One turn moves every row onto another: examples first, then more rows asked
z625: -0.18 +0.40 +4.05 -2.33 +2.33 -4.46 -2.27 -3.79 -4.24 +3.14 +1.53 +1.27 -0.98 +3.29 +5.46 +0.13 -1.53 +0.35
z287: -4.16 +2.14 -0.10 +2.58 +1.33 -4.36 -0.02 +0.37 -1.19 -0.34 +1.51 -2.39 +0.53 +3.32 +1.08 -2.99 +0.20 -1.64
z52: +0.28 -2.30 +4.84 -0.94 +4.73 -3.18 -1.23 -1.34 -1.49 -4.22 +1.86 +0.26 -3.43 +2.77 +3.22 -2.34 +0.34 -2.20
z195: -1.58 -0.61 -0.04 +1.26 +1.60 -1.72 -4.11 -3.94 -0.77 -2.81 -2.49 -0.67 -1.03 +0.80 -1.29 -5.20 -2.32 -0.71
z747: +1.17 +0.38 +0.27 -4.02 +2.65 -2.62 +1.09 -1.92 -1.08 +3.27 +2.34 -0.34 -0.05 +2.75 +2.33 +2.03 -2.39 -0.80
z412: +1.92 -2.53 +1.26 -4.75 +1.51 -1.77 -4.86 -0.15 -1.69 +1.68 +0.78 -0.90 -0.78 +1.72 -0.56 -2.10 -0.46 -3.75
z425: -3.07 -1.38 +2.87 -0.48 +3.24 -1.73 -4.25 +1.65 +0.45 -0.94 +1.35 -0.58 -4.82 +1.09 +1.77 -2.25 -2.63 -1.40
z164: -0.56 +3.11 +0.53 -1.22 -0.97 -2.83 -0.48 -1.89 -3.13 +2.52 +1.22 -1.68 -1.58 +6.10 +5.00 -3.04 -2.50 +0.21
z827: +3.73 +2.41 +1.41 -2.12 +2.88 -1.64 -2.88 -2.39 +0.39 +2.57 +1.24 -2.11 -3.41 +5.44 -0.10 -0.74 -2.13 +0.35
z807: +0.64 +2.42 +1.33 +2.51 +1.65 -3.72 -5.01 +0.55 -1.10 -1.47 +0.55 -0.78 -2.99 -2.01 +2.43 -3.11 +0.11 -1.57
z717: -0.41 +1.89 +2.39 -1.53 -0.53 -4.07 +1.95 -3.30 -0.30 +1.02 -2.14 -3.65 +2.11 +1.45 +2.72 -4.47 +0.51 -1.53
z303: -3.07 +0.30 +3.74 +3.61 +2.53 -4.28 -1.03 -5.53 -0.18 -1.28 +1.46 +0.04 +1.64 +3.35 +1.66 +0.00 +0.25 -1.08
z779: -1.96 +1.92 +2.12 +2.07 +0.34 -3.85 +1.54 -4.29 -0.34 -1.95 +1.51 +0.13 +1.40 -0.13 +2.56 -4.17 -3.79 -0.41
z902: +2.95 -1.39 +2.69 -2.05 +1.60 -3.97 -1.26 -3.26 -1.90 +4.99 -2.47 -2.66 -2.26 +1.94 +2.37 +0.23 -0.02 -1.78
z127: +1.57 +0.98 -0.58 +2.17 +2.33 -2.98 -3.25 -5.81 +0.07 -1.27 -1.54 -0.88 +3.20 +0.30 +3.56 -3.17 -0.11 -0.44
z121: +2.06 -0.80 +4.87 -0.49 +3.36 -3.68 -6.05 -1.97 -0.75 -2.56 +1.55 -4.19 -1.90 +1.72 -0.05 -4.25 -2.09 -1.95
z778: +2.68 +1.45 +0.93 +0.13 +1.41 -3.00 -0.18 +3.11 -1.89 -2.47 +2.08 -0.17 -3.37 +3.49 +2.44 -1.38 -1.18 -1.49
z791: +2.24 +1.08 +1.59 +1.19 -0.22 -0.51 -0.55 -4.88 -3.76 +3.50 -0.66 -0.92 +2.10 -0.39 +0.57 -1.06 -2.02 -1.40

z52 goes to -> z625
z807 goes to -> z827
And these:
z195 goes to -> z412
z287 goes to -> z778
z425 goes to -> z747
z127 goes to -> z121

